One turn moves every row onto another: examples first, then more rows asked:
J_458: [-20   8  -5  -7   4 -10 -11   4  -3  -3   8  18  -7]
J_696: [-22 -15  -9  -3   7 -10  18   3   3   3   0  -2  -5]
J_997: [-22 -12  -5  -1  -8   8   2   9   1   0  -6  13  -4]
J_991: [-13 -20  -1  -9   1  -3   9   7   0   2  -7  14  -3]
J_753: [-18   1  -3 -12   8 -17  -5   0  -3  -2   8  20  -5]
J_51: [-11   3 -20  -3  -9   9  -5  -3   6   2  -1   6 -10]
J_343: [ -4 -11  -5  -7  -3  -9  -2  10  -5   6   4 -24   2]
J_957: [  4  -2  -8  -8  -6  -1  -9   8  -5   6   3 -20  -1]
J_168: [ -2   5   2   1  -1   0 -11  -4   1   2  10 -18  -4]
J_958: [-26   0  -4  -6   5 -15  -4   6  -1  -1   8  16  -4]
J_744: [-11 -15  -1  -7   6  -4   6  12  -8  -1 -12  14  -9]
J_349: [-18  -5 -20  -3 -11   5   5  -1  11   5   4   5  -1]
J_339: [ -7 -13  -3  -7  -1   4  -6   1  -2  -3 -10  18 -12]
J_816: [-20   5  -6  -9   0  -9 -11   1   1  -2  10  19  -5]
J_24: [-14  -7  -8  -3  -8   8   1  12  -1   3  -7  18  -4]
J_494: [  3   9   0  -1   2  -6  -4   5  -8   5   7 -17  -4]
J_41: [-17 -15  -5  -5  15 -12  11  -2  -2  -1  -3   1 -12]
J_714: [-5 -9 -8 -9 -6  8 -3  6 -1  1 -8 20 -6]
J_764: [-21   3  -8  -9   0 -12  -5   5   1   1  11  21  -1]
J_621: [ -4 -10  -5  -6  -8  -1 -10   3   1   5   7 -23   4]
J_680: [-10  -2   6   1   3  -6  -2  -2   0   2  12 -21   1]
J_58: [  1 -12  -1  -9   0  -6 -10   1  -2   3   3 -23  -3]
J_586: [ -6   6  -1   1  -2  -8   3   9  -3   8  10 -19   3]
J_252: [-16   5  -4  -9   6 -15  -7   5  -6  -1   6  19  -8]
J_790: [  8  -9  -6 -13  -3  -5 -10   3  -4   4   3 -19  -1]
J_20: [ -3 -10  -5 -12  16  -9   3  -7  -2  -3  -7   3 -16]
J_225: [-11 -13   1  -4   4   2  -2   5  -7  -4 -12  14 -13]
J_19: [  9   2   1 -10   4 -11   0   2  -2   7   9 -12   2]
J_899: [  0   1   1  -6  -5  -2  -8  -7   7   5  15 -13   5]
J_538: [ -3  -5  -6  -4  -8   1 -10   6  -2   3   4 -24  -2]
J_414: [-24   5  -6  -8   2 -14  -4   8  -1   1  10  18  -2]
J_571: [-23  -4  -2  -8   8 -16  -5   0  -1  -2   9  18  -5]
J_394: [ -1 -12  -6 -11  -6  -6  -4   6   0   7   6 -22   5]
J_500: [-20 -20  -2  -5  -3   2   5   5   4  -1  -5  13  -2]
J_712: [-23 -11 -16  -4  -3  -4  15   3   9   6   3   3   1]
J_330: [  2   3  -4  -7  -6  -7   2   4   2   9  14 -13   8]
J_471: [ -2   6 -18  -7  -1   5  -5  -3  -2   0  -5   8 -16]
J_235: [ -3 -11  -1  -6   0  -6  -6   4  -4   3   2 -26  -2]
J_461: [  2  -2 -12 -12   9  -1  -2  -5  -5  -2  -7   8 -17]
J_587: [  0  -6   6  -8   4 -10  -3  -7   4   4  13 -16   2]

J_41 -> J_471
J_225 -> J_24
J_343 -> J_790
And these:
J_494 -> J_330

One turn moves every row onto another: examples first, then more rows asked:
J_467: [  1  12   3  15  18   3   2  11 -11   2 -14 -16]
J_808: [  4 -12  -5   1   3  -9  -6  13   6 -11  -9   3]
J_286: [ 18   2  -1   3  -2   5   9   3  -6  10   8 -11]
J_489: [ 11  11   9  16  10  -5   3  10  -4 -13 -19 -16]
J_249: [ 13  -1   0  14   1   2   6   7  -5  10  10 -12]
J_952: [ 11   1 -20  10   8 -10  -2  10  -6  10 -13  -1]
J_139: [  4   6   2 -10   4   1   0  -9 -16 -11  -7  -3]
J_656: [ 16   5 -22   1   7  -9   1  12  -7   8 -10  -3]
J_68: [  8  -9  -6  -8   1  -7  -3  11   5 -11 -10   4]
J_231: [  8  -9  -6  -3   3  -9  -4  15   6 -12  -6   1]
J_585: [ 16  13   8   6   9  -3   7   9  -5 -15 -18 -16]
J_898: [ 10  10   9  15   8  -2   2   3  -4 -10 -25 -11]
J_948: [  5   8   3  -4   9  -5   1   6 -15 -17   6 -12]
J_737: [ 9 -3  0 18 -1  4  4 -1 -4 14  2 -7]
J_614: [ 13   3 -21   8   9 -11  -1  15  -6   8  -8  -4]
J_769: [ 13   3 -21   3   7  -8  -1   7  -6  10 -15   0]
J_605: [ 14  13   8   6   7   0   6   2  -5 -11 -25 -12]
J_162: [ 10   1  -2  11   6  10   0   7   6 -14   5 -19]
J_598: [  5 -11  -6  -3   1  -7  -5   9   6  -9 -12   6]
J_885: [  1  13   2  10  16   6   3   3 -11   5 -22 -11]
J_801: [ -5   1   4  14  10  -8  -6   4 -14 -13   2  -8]
J_309: [  7  17   2   0  15   7   6   6 -12   2 -18 -15]
J_214: [ -3  -2 -10   2  -8 -18  -2  -5   2   1  -4  -6]
J_399: [  7  -1  -2   8   1  17  -2 -10   7  -7 -11  -9]
J_492: [ 14   4  -3  -2   2  15   4  -2   5 -13  -2 -16]
J_604: [  7  16   2   5  17   3   6  13 -12   0 -11 -19]
J_44: [13  0 -1  6 -4  8  7 -6 -5 14 -1 -5]
J_676: [  3  -3  -1  20   5  11  -4  -1   7 -10  -4 -13]
J_876: [ -7   0   5   9   6  -2  -6 -11 -14  -8 -11   0]
J_218: [  1   1 -11  -6  -9 -16   1  -4   0  -1  -3  -7]
J_255: [  2   1 -10  -4  -6 -19   1   1   1  -3   3 -10]
J_567: [ -3  -1 -10   4  -6 -20  -2   2   1  -2   2  -9]

J_249 -> J_286
J_605 -> J_898
J_598 -> J_808
And these:
J_567 -> J_255
J_676 -> J_162
J_876 -> J_801
J_309 -> J_885
J_769 -> J_952

One turn moves every row onto another: examples first, then more rows asked:
J_513: [-16   0   9  -3   1  -4   8   5  -2  -4   8  -8   5]
J_830: [ 16  -5   3 -11  -2   2  -8  -3  -4  -2  17  16  -2]
J_669: [-14   2   7 -11   6  -2   7  -7  -3 -15  10   3  10]
J_670: [  3  -2   1 -16  -1   2  -8  -4   3  -5  10  22   9]
J_539: [ 11  -6   4  -6  -5   1  -5 -11   9   0 -13  -1  -6]
J_74: [ 2 18 -4  6 -1  2 -5  3  5 -4 -1 13 -3]
J_27: [  4  -3  14 -16  -1  -9  -1  -8   9  -3  10   2   9]
J_334: [  8  -7   9  -5  -4   2  -8 -12   4   0 -15  -3  -7]
J_562: [ 11   6  -8   2   1  12  -2  -5   4  -9  -5  -7 -14]
J_841: [ -4 -14   1  -4  -8   9  -8   7  -5   9 -11   7  -4]
J_799: [ -7  -1  -6   5   8   7   1   6  -9 -13  10 -12   1]
J_173: [  2  -4   3  -8  -1   9  -4  10  -9   5  -3  10 -19]
J_516: [ -9  -6  -3   6  11  11  -1   8  -9 -15  10  -8  -1]
J_401: [ 16  -5 -11   5   6   9 -11   3   1  -9  -5  -9  -1]
J_308: [-2 -6  1  6 -1 -3 -4 20  2  4 11  5  9]
J_131: [ -2 -13  15 -21   4  -6  -2  -2   2  -2  -5   7  10]
J_782: [ 15  -4  -9   7   7   9 -14  -2   3 -12  -2  -5  -1]
J_364: [  1  -9  -4   2   3   8 -18  16  -7  -5  17   2   7]
J_481: [-20   1   6  -2  -6   8  -3  -5  -7  -4  14   4  -8]
J_817: [ 13 -17   7 -16   0   4  -8   0   3   2  -5  -3 -12]
J_550: [ -7  -5  10   4 -13  -3  -1  -6  -3   4  16   1  -5]
J_103: [  6  12  -6   9 -11   7 -13 -10   2  -3   0   5   2]
J_578: [  2   2  -9   1  13   5   1  16  -2 -13   8  -5   7]
J_241: [ -3 -12  16 -22   2  -7  -1  -4   3  -1  -2   5   7]
J_559: [-11   3   8 -12   7  -4   6  -5  -2 -13  14  -1  12]

J_550 -> J_74
J_559 -> J_401
J_562 -> J_27
And these:
J_782 -> J_131
J_670 -> J_364

One turn moves every row onto another: examples first, then more rows asked:
J_410: [24 12  5 15 -2 -3  1 15  3 -4  1  2 26 -2  9]
J_326: [ -1  22  18  13 -12  -8   5  11 -10   3   5 -20   9   8   2]
J_577: [ 21  15   7   6  -2  -8   6  21  21 -10  -9   4  18   8   4]
J_43: [  8   2   5   8  -9  -6  12  10   2 -11   4   1  22 -10   9]
J_456: [  2  26  19  13   5 -14   5  12  -7   1  -5 -15   4  14  -2]
J_528: [-14  26   3  -4  -3  -5  -6   4   0   7   3 -11  10  17  -1]
J_694: [12 15 -1 -3 -2 -4  0 17 24 -6 -7  8 17 11  4]
J_768: [ 19   7   0  12 -12   1  -1  13   2  -1   7   1  21  -4   8]
J_907: [-10  30   5  -3   0 -11  -3   6  -6   5  -1  -8   7  19  -3]
J_529: [  9   2  -2   0 -14   1   0   6  16  -7  -8  -2   5   4  15]
J_622: [  5  11   0   3   9  -7  10   6   9 -12  -4   6  30   0   6]
J_441: [ -4  33  13   3   6 -15   2   9  -6   1  -6 -10  11  20  -4]
J_853: [  7  -1   8   4 -17 -13  14  10   7  -1   2 -10  25  -3   6]
J_424: [ -7  28   9   4  10 -14  -1   8  -4   1  -5 -10  14  20  -4]
J_289: [ -4  30  10   4  11 -13   0   8  -2   3  -7 -11   6  18  -4]
J_982: [-11  25   7  -1 -12  -9  -2   8 -10   5   5 -11   1  13  -3]
J_558: [-12  17   5   3 -11  -7  -2   7 -11   4   8 -13   2  13  -2]
J_361: [ 12  10   2   2   1  -4   1   9  19 -11 -17   0  14  10  15]
J_432: [20 16 -2  8  5 -3 -2 11  8 -3 -3  6 29  3  8]
J_748: [  7   7  -5  -3  -5   0  -2   6  19  -9 -12   1   9   8  15]
J_342: [-14  24   1  -2   0  -9  -5   5  -5   4   1  -9   8  19  -4]
J_721: [ 14   6   3   1 -21  -2   4  19  15  -5   3   2   9   3   5]
J_49: [  0  29  21  12   4 -12   6  11  -5   0  -5 -18  15  14   0]
J_971: [ -9  19   7   2 -10  -7  -2   8  -7   7   4 -13  -3  12  -3]
J_18: [ -1   0  -3  -4 -17 -10   7   8  12   3   3  -5  23   0   5]
J_207: [-2  7 -7 -4  0 -4  4  4 10 -8  1  9 26 -2  6]
J_677: [ -3   5  -6  -8  -4 -13   6   5  18   2  -3  -1  29   6   2]
J_133: [ 14   3   6   8 -13  -2   5  10  13 -10  -9  -5   7   1  16]
J_863: [  4   9   4  -1   4 -16  11   8  17  -2  -9  -3  33   7   3]
J_641: [-12  25   2  -3   1  -9  -4   6  -3   7  -1  -8   1  17  -3]
J_560: [ 11   6  12   7  -5 -16  16  12  11  -4  -6  -8  31   0   5]
J_416: [ -8  32  11   1   9 -12  -2   6   1   4  -6 -12  17  20  -1]
J_608: [  1  28  18  10  -2 -15   6  12 -11   0  -3 -14   9  13  -1]
J_499: [ 10   9  -4  -6 -14  -1   1  16  21  -4   0   7  12   8   3]
J_259: [ 17   7   8   9  -4  -5   6  11  15 -12 -15  -5  12   5  16]
J_945: [  0  25  18  14   4 -15   4  11 -10  -3  -3 -16  12  15  -3]
J_87: [ 11   7   8  10   2  -9  14   9   4 -14  -3   1  28  -6   7]
J_733: [ 21  10  10   8 -14  -5   9  22  16  -9  -3   0  14   4   6]
J_35: [ -3  20  17  12 -10 -11   4  12 -14   0   5 -17   5  12  -1]
J_316: [ -1  20  15  11  -8 -10   5  12 -11   3   1 -17  -2   9  -2]
J_504: [  0   1  -4   0 -11  -2   6   6   5  -8   5   5  21  -7   7]
J_872: [13 13 -8  2  0  1 -6  9 10  0  1  8 25  4  6]
J_172: [-11  21   8   3 -17  -4  -2   8  -7   7   8 -17   6  10   0]
J_318: [ 13   9  -8   3 -10   3  -5  10   6   2   6   7  21  -1   8]
J_417: [ -3  25  14   7 -12 -12   5  11 -14   3   4 -16   3  12  -1]

J_417 -> J_441
J_259 -> J_748
J_694 -> J_721
And these:
J_49 -> J_528
J_558 -> J_945
J_872 -> J_768
J_560 -> J_677
J_504 -> J_87
J_289 -> J_971

